Each row below has a hidden score, from 0 to 30, with 15 about the middle. What is it? The score is a weighted sum of the row's numbers plus the product of two more (or one squared), each taken from its middle value.
(-20 -21 -3 41 5 75 69 -12 -8 -1 7 13 37 58 -19 17 67 38 53 17 47 -18 74 -8) ~ 11
(-4 24 127 -20 2 -4 -20 8 -19 1 7 -20 11 -11 -7 64 55 1 24 63 23 5 -15 72) ~ 21
(-7 -21 -12 0 1 -17 35 38 23 -17 67 24 44 -18 -8 -8 29 31 49 -15 -8 7 50 36) ~ 8
(-20 46 21 27 -20 57 2 -6 45 12 3 -1 -12 29 -12 7 75 -17 1 -15 72 -18 32 3) ~ 16
(6 -21 -20 -20 15 13 -20 -1 -11 -18 -18 18 -19 -18 -19 -19 -20 -17 -20 -20 -19 -18 -20 -19) ~ 17
(29 -21 -8 10 -12 -12 -20 -20 3 -18 6 -20 -9 -18 -19 16 -20 5 -5 -1 -19 31 44 -19) ~ 14
(36 -21 -4 -8 27 21 -20 25 6 -18 -18 57 -19 -11 -10 33 -15 5 -12 -18 15 84 6 3) ~ 26
(7 -21 -20 -2 35 -17 -20 31 -8 -15 -17 23 -19 -18 -4 -19 -5 -15 -20 -20 -19 -18 -20 -19) ~ 14
(12 47 20 24 -11 -2 -11 -20 -9 -11 -17 -20 -6 -18 -19 -19 0 -9 44 29 -5 -11 -4 0) ~ 16
(6 36 6 -10 -20 12 -20 9 25 44 40 -20 -19 25 -5 -8 -10 -17 21 -3 -1 -14 -20 -19) ~ 5
(-13 0 -20 -20 -20 -8 -14 -20 -19 -18 -18 -20 -19 -15 -19 -19 -19 -17 -20 -17 -19 -18 -12 -9) ~ 16
(-3 32 3 10 4 -16 -20 50 32 35 27 -5 -19 -1 -19 -8 -20 -17 24 16 5 2 -17 -19) ~ 6
(-11 -21 -4 -20 -18 -17 -3 -20 -19 -18 -18 -20 -19 -18 -11 -15 -4 0 8 -19 -8 -18 -10 -15) ~ 18
(-15 -8 -10 -1 -20 0 -20 35 39 46 37 -14 3 36 28 -8 -17 -17 -12 12 -6 -6 -20 -19) ~ 7
(22 47 42 21 11 5 -20 3 12 40 61 -11 -19 30 43 -2 15 -4 42 23 -6 10 -20 -19) ~ 4
(-5 -21 -20 -20 3 -10 -17 0 -5 1 -18 8 -19 -16 -19 -19 -20 -17 -20 -20 -19 -18 -20 -19) ~ 15
(-20 -21 27 -14 15 13 52 -4 0 8 -18 15 2 38 -8 6 47 29 7 -4 -19 -18 28 -10) ~ 16
(60 -5 -10 29 -20 -13 7 18 -19 3 -6 11 9 -18 -19 42 6 -8 16 12 -8 22 -20 -11) ~ 7
(-14 -21 -20 -20 -20 -17 -18 -20 -19 -16 -18 -6 -18 -18 -19 -19 -20 -17 -20 -20 -19 -18 -20 -19) ~ 17
(19 -21 -11 -9 63 17 -15 28 14 -14 6 77 -19 -18 -19 -19 -4 17 -20 -20 -19 11 -6 -5) ~ 20
(-14 -9 -20 -20 50 -6 -20 21 -7 0 -6 28 -19 -18 -12 -16 -20 3 -2 -20 -3 -18 -20 -19) ~ 16
(-20 -21 9 -20 -20 -16 13 -20 -19 -8 -16 -19 -16 0 -19 -16 -8 -10 -5 -20 -19 -18 -8 -10) ~ 16
(48 -12 -5 -20 -20 68 -20 0 22 -18 20 97 -19 -11 31 -19 -20 -3 0 32 38 56 25 59) ~ 10
(35 -21 47 -2 46 -15 25 -20 -19 -18 -1 -9 -6 -6 22 -13 22 -7 -12 42 7 33 34 -14) ~ 8
(3 -21 -13 -20 -3 -17 15 -20 -19 -11 -18 -20 -6 -18 -6 -19 -11 -17 -20 7 0 9 7 -14) ~ 13
(-16 16 43 -20 -20 -2 -2 -20 -19 21 23 5 -11 67 15 8 49 18 -20 16 3 0 -5 -19) ~ 11
(-8 -1 52 -20 12 13 28 3 1 27 25 -20 -19 41 18 -17 23 6 -20 26 -5 1 -17 -19) ~ 8
(-12 -17 -15 -20 -20 -17 -7 -20 -19 -12 -18 -20 6 -18 -19 -19 -17 -17 -20 4 -19 -12 -10 -18) ~ 16
(-20 -18 10 -8 0 3 9 9 -19 -8 -9 -20 2 11 33 -19 -4 0 9 -5 4 -18 -20 -19) ~ 18
(-20 13 6 4 -20 20 12 -20 -3 -18 -18 -20 -9 14 -19 -14 31 -2 -20 1 9 -18 13 0) ~ 16
(-1 20 -14 -11 -20 -17 -8 -20 -19 -6 -18 -20 13 -9 -19 -14 -20 -17 8 7 -15 -6 -11 0) ~ 15
(67 4 -20 66 -20 -17 -20 25 13 5 29 -2 -19 -18 40 4 -20 19 30 -2 -5 -2 -20 13) ~ 9
(-8 20 1 -11 -20 -17 -20 9 15 -5 -4 18 -19 11 -19 32 -20 6 9 -4 1 -10 0 8) ~ 13
(-7 37 14 -20 -14 25 -2 -15 7 43 45 -14 -19 60 20 -3 35 -1 14 23 26 17 -3 -19) ~ 8
(-20 47 19 -5 30 36 -5 -20 -10 -13 -14 -20 -19 26 -9 0 42 -17 -3 -20 52 -18 -13 -10) ~ 20
(45 52 -20 54 -20 43 34 49 31 57 9 70 7 -17 -6 100 7 -14 15 46 -19 49 -20 55) ~ 4
(-11 -10 -20 -17 59 5 -12 32 3 2 -14 18 -19 -18 -11 -15 -20 -8 -11 -20 -18 -18 -20 -19) ~ 16
(13 -21 -1 -20 -14 -17 0 -20 -19 -18 -18 -20 5 -3 1 -19 -2 -14 -20 4 -19 -4 9 6) ~ 13
(47 51 -20 69 -20 27 -3 11 10 54 8 45 -10 -7 37 84 -20 4 28 50 -19 44 -20 49) ~ 9
(-20 57 10 9 -15 9 -5 -20 5 -1 -13 -20 1 28 -4 1 53 -17 -8 -19 55 -15 12 21) ~ 15
(-20 23 14 14 40 7 14 -2 -17 -18 47 -13 55 2 74 -19 -18 5 14 -20 -19 -18 -20 33) ~ 13
(33 58 -20 47 -19 40 11 8 10 61 -1 30 8 6 22 89 -20 20 37 72 -19 70 -20 50) ~ 12
(-6 -21 -13 -20 -15 -17 11 -20 -19 -18 -18 -20 4 -6 -8 -19 -16 -17 -20 -16 -19 -14 4 0) ~ 14
(-11 -21 -4 -20 -20 -17 -6 -20 -19 -18 -13 -20 -19 -18 -19 -19 -6 -10 0 -20 -14 -18 -9 -13) ~ 16
(-6 -3 -20 -20 13 -6 -16 -5 -13 -11 -18 -13 -19 -18 -19 -16 -20 -17 -20 -20 -19 -18 -20 -19) ~ 17
(-9 -21 -12 -20 -8 -17 -16 -5 -17 -3 -9 2 -19 -18 -19 -19 -12 -7 -1 -20 -19 -18 -14 -12) ~ 15
(74 -20 -20 -14 -2 29 -20 -20 27 22 -13 -20 3 10 -19 7 -20 50 -4 -20 16 12 4 -19) ~ 21
(-2 20 -7 6 -20 -14 -20 -20 -19 -18 -13 -20 5 -18 -19 3 -13 -8 58 16 -10 -16 -20 -19) ~ 17
(9 -5 19 27 27 -1 0 42 37 -15 97 74 18 -18 31 9 13 17 59 1 -2 23 24 37) ~ 4
(0 -12 -20 -20 -20 -17 -20 -20 -19 -18 -18 -20 9 -16 -11 -17 -20 -17 -2 12 -16 -2 -14 -19) ~ 17
(-18 -13 18 20 29 -17 -12 23 -19 -18 -9 7 -19 -13 -6 -19 0 -8 15 -19 -8 -18 -1 -1) ~ 16
(-20 5 -12 -20 83 3 -11 22 -19 -18 34 19 34 -6 78 -19 -12 -8 -20 -20 -19 -18 -20 -6) ~ 13
(1 -21 -7 -20 -20 -17 0 -20 -19 -6 -18 -20 11 -16 -15 -19 -20 -17 -20 -4 -19 -18 -15 -19) ~ 14
(5 13 -4 3 50 5 -20 13 -11 -17 43 50 -19 -18 36 27 -20 -17 -3 -20 17 75 -13 33) ~ 14
(-20 -21 -13 -20 -20 -17 -10 -20 -19 -18 -7 -20 -15 -18 -9 -13 4 -1 29 -20 4 -18 4 -10) ~ 18
(-17 -19 -20 -20 -20 -17 -9 -20 -19 -18 -18 -20 -2 -16 -19 -19 -12 -14 -20 2 -19 -15 -19 -19) ~ 17
(-20 33 12 16 -20 -17 28 -20 -19 -5 -18 -20 20 21 2 -19 16 11 -20 11 1 0 12 37) ~ 18
(38 64 12 57 -20 -17 12 25 43 65 11 9 14 -18 6 111 1 -10 73 57 25 87 -15 -9) ~ 10
(20 -21 -20 -9 -14 -11 7 24 -7 5 5 18 -3 -18 0 38 27 -17 -12 0 6 8 -20 -19) ~ 11
(-13 -17 -11 5 23 -17 -1 32 33 -18 72 33 39 -18 40 -19 -14 -5 5 -20 -19 -12 -5 22) ~ 7
(24 -2 46 23 25 -17 0 11 -19 3 47 -15 -19 18 42 -19 3 -12 8 32 7 21 -20 -19) ~ 4
(-3 23 12 -10 -20 -10 -14 24 28 45 29 -18 -19 30 -1 -4 -18 -17 3 13 7 1 -20 -19) ~ 6
(-13 -16 24 -18 21 -8 44 -20 -19 -15 -18 -7 15 7 -5 -19 13 8 -20 13 -5 14 23 0) ~ 16
(-3 -21 -10 -20 -17 -13 8 -19 -13 -9 -18 -19 -14 -16 -16 -19 -20 -15 -20 -18 -19 -18 -17 -4) ~ 14
(51 16 -2 77 -5 -17 6 0 -19 40 14 -10 1 -18 17 55 -20 -2 10 49 -6 58 -20 29) ~ 9
(-20 3 10 30 13 -17 14 -19 -19 -18 48 0 54 7 56 -9 5 28 42 -20 -19 -18 5 37) ~ 19
(2 -20 -20 -20 8 -12 -11 -3 -13 -3 -18 -4 -19 -10 -16 -18 -20 -15 -20 -20 -19 -18 -20 -19) ~ 14
(-20 16 25 22 47 5 17 3 -19 -18 48 -3 45 8 72 -2 8 29 55 -17 -19 -18 -20 19) ~ 16
(-10 -1 -20 -20 31 -16 -20 20 -14 7 -6 27 -19 -18 -14 -19 -20 -16 4 -20 -15 -18 -20 -19) ~ 13
(-9 -21 -12 -6 30 -13 -11 23 -8 -14 -18 6 -19 -18 -19 -19 -20 -17 -20 -20 -19 -18 -20 -9) ~ 14
(-20 11 3 10 -4 28 25 5 18 -10 -18 -10 -4 11 -19 -19 50 16 -13 20 0 -18 15 -1) ~ 18
(-20 -21 -6 -14 26 7 -17 5 -10 -17 -18 25 -15 -2 -19 -8 -20 -4 -14 -20 -19 -12 -20 -7) ~ 19
(-4 -21 -20 9 3 -17 30 50 30 -18 39 10 60 -18 -14 -16 2 -7 -6 3 -19 11 50 34) ~ 7
(6 13 12 6 12 -15 5 -20 -16 -18 -5 -6 29 -18 -19 -19 20 -6 40 50 -2 33 32 4) ~ 15
(1 -21 -6 -20 -20 -17 8 -20 -13 0 -18 -20 -3 -11 -18 -19 -8 -17 -20 -15 -19 -18 -3 0) ~ 13
(3 -21 17 -20 16 -17 15 -20 -19 -15 -18 -20 -19 -13 19 -11 11 -4 12 -5 11 -11 6 -18) ~ 16
(-18 10 0 -5 -20 -7 -20 49 44 44 35 -14 4 33 -1 -2 -20 -17 5 24 9 7 -20 -19) ~ 7
(-20 -21 25 1 16 57 75 -13 -19 16 -12 39 27 51 -19 -19 56 16 18 -19 31 28 12 26) ~ 19
(8 -21 13 -19 5 -16 17 -20 -19 -3 -18 -19 15 -10 5 -19 -12 -17 -20 4 -12 -2 0 -19) ~ 13
(2 -21 -20 -20 4 -16 -18 -2 -17 -9 -18 -6 -19 -18 -19 -19 -20 -17 -20 -20 -19 -18 -20 -10) ~ 14
(28 -21 -20 -20 -20 35 28 -10 47 -18 -18 -20 -19 -16 -12 14 13 69 -19 -2 27 -2 47 9) ~ 24
(-4 -21 -8 -20 -12 -17 -2 -20 -19 -18 -18 -20 -4 -18 -19 -19 -7 -17 -20 6 -19 -18 -10 -19) ~ 14
(-20 1 15 8 -10 21 24 -17 2 -5 -18 -10 -6 13 -19 -7 37 15 -20 9 -6 -17 19 2) ~ 16
(-7 -10 28 4 6 -17 2 -11 -19 -18 1 -7 -19 -18 -9 -9 5 4 43 -20 6 -18 3 -4) ~ 16
(-20 70 -2 -3 -20 29 -20 23 -16 -11 -18 0 0 -16 20 24 30 32 -3 66 -19 0 -20 68) ~ 24
(-5 -11 -3 -20 -20 -17 7 -20 -19 -18 -18 -20 22 -5 -8 -19 -2 -16 -20 19 -12 8 7 -2) ~ 15
(20 -21 8 -16 1 -17 4 -20 -19 -16 -18 -20 -1 -18 -4 -19 -4 -17 -20 16 -19 -1 1 -4) ~ 12
(-3 -19 -20 -20 -20 -17 -14 -20 -19 -16 -18 -20 -19 -18 -19 -19 -20 -17 -20 -12 -19 -16 -16 -12) ~ 15
(2 -15 42 -20 49 -17 52 -8 -19 -6 -11 35 22 37 14 -12 44 28 -20 34 2 31 43 2) ~ 13
(-18 -21 0 -20 -9 -17 14 -20 -19 -18 -6 -20 -12 -16 2 -2 16 16 47 -9 14 -18 8 -16) ~ 19
(5 -21 2 -20 -1 -17 8 -20 -19 -14 -18 -20 -5 -18 -17 -19 -15 -17 -20 -3 -9 -12 -3 -9) ~ 13
(22 -21 44 43 27 8 18 1 -19 -18 70 -20 28 -18 59 -8 24 49 -20 -20 -9 -14 46 7) ~ 5
(-16 35 5 -20 -20 28 -13 19 41 64 46 -20 -6 46 0 2 9 -17 20 6 18 0 -20 -19) ~ 9
(-20 -6 27 -3 -20 -17 40 -20 -19 0 -18 -20 9 29 -2 -4 18 23 -3 -9 -19 -18 -1 -6) ~ 18
(-3 10 -18 -9 -20 12 14 -3 -19 3 -16 -1 17 -18 22 38 -20 -17 43 14 30 49 -20 -10) ~ 19
(-20 -21 -4 -6 1 36 18 19 -18 -13 -14 -20 18 17 64 -19 13 4 -2 13 46 13 -20 -19) ~ 19
(9 16 -20 -19 13 -8 -18 -7 -18 0 -18 -12 -19 -18 -19 -13 -20 -17 9 -7 -11 -18 -20 -4) ~ 14
(-20 26 -20 -5 -20 19 -9 -20 5 4 -18 -20 -7 -6 -19 -12 4 -14 41 25 20 -14 -8 -13) ~ 18
(-4 21 1 7 -20 -17 -13 55 30 42 26 5 -10 39 20 7 -20 -17 -9 24 18 14 -20 -19) ~ 5
(-20 32 -20 52 -20 43 -9 -14 29 1 2 -20 -19 29 -19 46 43 -15 -8 -20 84 12 45 -2) ~ 16
(-20 17 15 8 -3 2 -15 -5 45 63 15 2 18 37 16 -6 -20 112 23 28 -19 -7 -2 74) ~ 27
(-18 -21 -20 -20 -20 -17 -7 -20 -19 -17 -18 -20 -19 -18 -19 -19 -20 -17 -20 -3 -19 -15 -15 -19) ~ 16
(34 -20 41 34 -20 21 -20 -9 27 9 17 -20 69 23 -7 5 -20 82 -18 -10 -15 0 -5 -19) ~ 26
(-20 23 47 22 81 -17 14 -1 -19 -18 28 -2 34 25 76 -9 -20 -8 7 -20 -19 -18 -20 21) ~ 16
(29 -21 40 -10 39 -10 22 -20 -19 -4 4 6 -7 -3 41 -13 14 -17 -20 19 20 22 15 -19) ~ 8
(-7 -10 -20 -20 -20 -6 -6 -20 -19 -9 -18 -20 -19 -16 -19 -19 -20 -17 -20 -5 -19 -18 -20 -8) ~ 15
(-20 46 18 -20 -10 12 -20 61 -8 -14 -4 -1 -19 -11 -2 45 19 -2 -20 63 -19 21 -20 24) ~ 29
(30 -21 -15 61 -20 40 -20 59 38 33 2 12 -13 -18 32 30 22 34 -20 80 91 1 3 12) ~ 7
(2 -21 -10 -20 -18 -17 -8 -20 -19 -18 -15 -4 -14 -11 -3 -12 -13 -14 -5 -20 -17 -18 -2 1) ~ 14
(-6 -3 -20 6 -20 -17 -20 -11 -2 -5 -15 -20 -18 9 -19 29 -20 2 -20 -20 1 -2 31 -2) ~ 14
(27 -21 -2 12 26 -17 -9 22 -3 -18 4 27 -19 -18 7 -19 27 0 4 -20 -2 -18 0 -5) ~ 10
(15 -21 37 -20 47 -17 35 -20 -19 -18 -17 12 -10 14 26 -15 19 -7 -15 16 8 27 33 -19) ~ 13
(-7 -5 -20 -20 -20 -17 -13 -16 -15 -1 -18 -20 -19 -18 -19 -19 -20 -17 -19 -13 -19 -18 -20 -19) ~ 15
(16 6 16 -10 2 -17 7 -20 -19 -17 19 8 -15 -18 -7 -12 15 1 60 -20 32 -11 38 27) ~ 12
(6 12 -8 12 -20 98 -12 36 -19 -18 -10 38 -16 12 59 -19 -20 16 -19 13 52 16 -20 14) ~ 15
(-11 5 -20 -20 -20 -17 -9 -20 -19 -7 -18 -20 -1 -17 -19 -15 -20 -17 -3 -6 -19 -18 -20 -19) ~ 16
(-7 -21 -7 6 48 -12 -18 22 -13 -17 -18 25 -19 -11 -12 -19 -19 -1 -20 -20 -19 -14 -20 -17) ~ 16
(-20 8 -20 -20 -20 -17 -20 32 40 38 23 14 6 25 -19 35 -20 0 -18 -3 2 -15 -9 -12) ~ 11
(-17 6 -20 -20 -20 -17 -11 -20 -13 10 -18 -20 6 -11 -14 -3 -20 -17 21 12 -2 5 -18 -15) ~ 19
(-8 -21 -20 -20 -12 -14 -18 -12 -9 3 -18 -3 -19 -18 -19 -19 -20 -17 -20 -18 -19 -18 -20 -19) ~ 16
(1 56 30 20 -2 14 -20 -9 13 34 53 -18 -19 17 -4 3 17 -4 80 34 16 -4 -20 -19) ~ 7
(-17 -21 -15 12 4 -17 -1 20 0 -18 73 26 50 -18 32 -11 7 14 34 -13 -15 -1 14 24) ~ 9
(-20 -21 -20 -20 -20 -17 -5 -20 -19 -3 -18 -20 -6 -17 -19 -19 -20 -17 -20 -7 -19 -18 -20 -19) ~ 16
(30 -21 7 13 -20 4 -20 -20 28 -18 15 -20 -19 0 -19 19 -20 -2 -20 -20 -7 28 43 -19) ~ 15
(30 -8 -19 11 -20 50 -10 20 89 18 23 -20 85 6 30 4 -20 25 -15 -9 -18 -18 36 9) ~ 22
(-20 26 -6 19 -20 -17 20 -20 -9 -9 -18 -8 31 40 6 5 48 25 -20 10 10 -14 20 22) ~ 16
(-5 -14 -20 -20 -20 -16 -4 -16 -7 8 -18 -20 -17 -18 -19 -19 -20 -17 -20 -10 -19 -18 -20 -12) ~ 14
(2 -21 -20 -20 7 -15 -20 4 -19 -13 -16 32 -19 -18 -19 -19 -20 2 -2 -20 -19 -18 -20 -19) ~ 16
(-15 -21 3 -20 0 -16 25 -20 -19 -16 -18 -14 26 7 -4 -19 9 -6 -20 23 -7 15 13 -8) ~ 16
(15 -21 -20 -14 14 -17 44 53 9 -17 65 27 79 -18 -2 0 22 -7 3 -15 -10 16 38 16) ~ 7
(11 1 22 16 -20 -1 -11 28 34 39 31 -20 -14 24 23 -19 -20 -17 -20 8 -9 -2 -20 -19) ~ 5
(-8 -1 -1 22 -20 -17 -14 60 47 39 22 -9 -19 8 1 -10 -20 -17 -6 27 10 3 -20 -19) ~ 7
(-20 42 28 -20 -20 19 5 16 4 58 50 -7 -14 71 -19 26 57 -17 14 10 54 17 -20 -19) ~ 8
(-13 -21 -15 -14 30 -11 -20 12 -13 -5 -18 15 -19 -10 -19 -19 -20 -6 -20 -20 -19 -18 -20 -19) ~ 16
(23 0 -20 28 -20 31 -20 19 -19 38 25 10 79 -15 -15 25 -18 38 -1 82 40 16 -20 88) ~ 11
(-3 37 26 -12 -3 9 3 0 18 51 47 4 -19 43 10 -5 7 -7 21 27 7 12 -20 -19) ~ 5
(-20 12 -20 46 -20 14 -11 -20 -1 -18 -5 -20 -19 34 -19 65 22 -1 -20 -20 23 1 38 -19) ~ 16
(6 -21 -3 -20 -20 -17 -8 -20 -19 -18 -18 -20 -3 -12 -11 -19 -20 -17 -20 -20 -19 -18 -5 -2) ~ 14
(-1 15 4 1 -11 9 -20 -3 9 -11 8 -20 -10 26 3 36 -13 2 -13 -20 8 -4 26 2) ~ 13
(63 9 -7 94 -5 -14 -20 39 31 9 32 0 -19 -18 62 11 -19 27 27 -13 -9 -18 -20 -9) ~ 10
(-15 -21 -20 -20 -13 -7 -6 -16 -19 -16 -18 -12 -19 -17 -19 -19 -20 -17 -20 -20 -19 -18 -20 -17) ~ 16
(-20 27 1 0 -12 0 5 -7 21 10 -4 -3 39 8 -19 -19 41 -3 25 43 8 -4 25 3) ~ 16
(0 2 -19 -20 -20 -17 -20 21 28 2 7 7 1 6 -19 30 -20 -10 -11 -10 -7 0 -8 -11) ~ 15
(-13 -21 -14 17 17 -3 26 41 30 -18 81 29 81 -18 44 -19 -6 -4 2 -20 -19 -12 2 26) ~ 6
(41 -21 -12 -20 -2 -17 -20 20 -14 -14 8 56 -13 -12 -15 17 6 -7 10 -20 -19 -18 -20 -19) ~ 9
(-20 29 -20 99 14 -15 3 -15 29 -18 35 -20 4 4 46 61 11 15 15 -20 8 8 50 17) ~ 13
(1 46 12 36 32 17 -20 -19 10 -7 -18 -14 -19 -1 -4 21 -20 -14 10 -20 43 14 -7 8) ~ 17
(2 30 16 0 -20 21 -20 -3 36 11 20 -5 -11 21 -1 35 7 -17 23 -20 24 8 1 -8) ~ 15
(48 -21 27 -20 0 -3 -20 5 19 -13 -4 10 -19 -7 5 1 -7 13 -15 1 24 -10 36 7) ~ 9
(-20 45 6 -20 -20 26 -12 -10 19 42 28 -20 -19 31 -19 -8 16 -14 35 14 31 -4 -20 -19) ~ 11
(-20 39 34 35 50 -16 26 -9 8 -18 38 -15 65 20 86 -12 -12 -2 -2 -20 -19 -18 -11 57) ~ 16
(-10 -21 -20 -20 -20 -17 10 -20 -19 -5 -18 -20 -19 -18 -19 -19 -16 -13 -20 -11 -16 -12 -7 -13) ~ 14
(33 -21 15 -2 43 -17 22 20 34 -18 -18 1 34 -18 15 -11 41 5 2 38 -19 25 61 -10) ~ 15
(-9 10 -20 -18 -3 -8 -14 -15 -16 0 -18 -18 -14 -13 -19 -14 -20 -17 -3 -12 -11 -18 -20 -18) ~ 15
(-13 -21 -12 -18 -20 76 -15 -9 21 -18 -18 46 -19 -6 24 19 13 -17 15 -9 22 16 23 32) ~ 22
(-20 25 5 18 6 48 22 15 29 8 -15 25 24 48 9 -6 65 4 -14 13 22 -18 35 -6) ~ 15
(52 -4 -20 -20 0 34 -20 -20 3 0 -18 -20 2 -6 -7 13 -20 21 -20 -20 30 -18 8 -19) ~ 19
(-20 27 32 -19 8 -17 -12 -20 -19 -11 -18 -20 -8 29 2 -3 11 -17 -20 -18 0 -15 -20 -4) ~ 16
(-3 -21 -5 -20 -20 -13 -15 -20 -19 -16 -13 -4 -19 -14 -19 -18 -15 -15 -9 -20 -19 -18 3 11) ~ 14
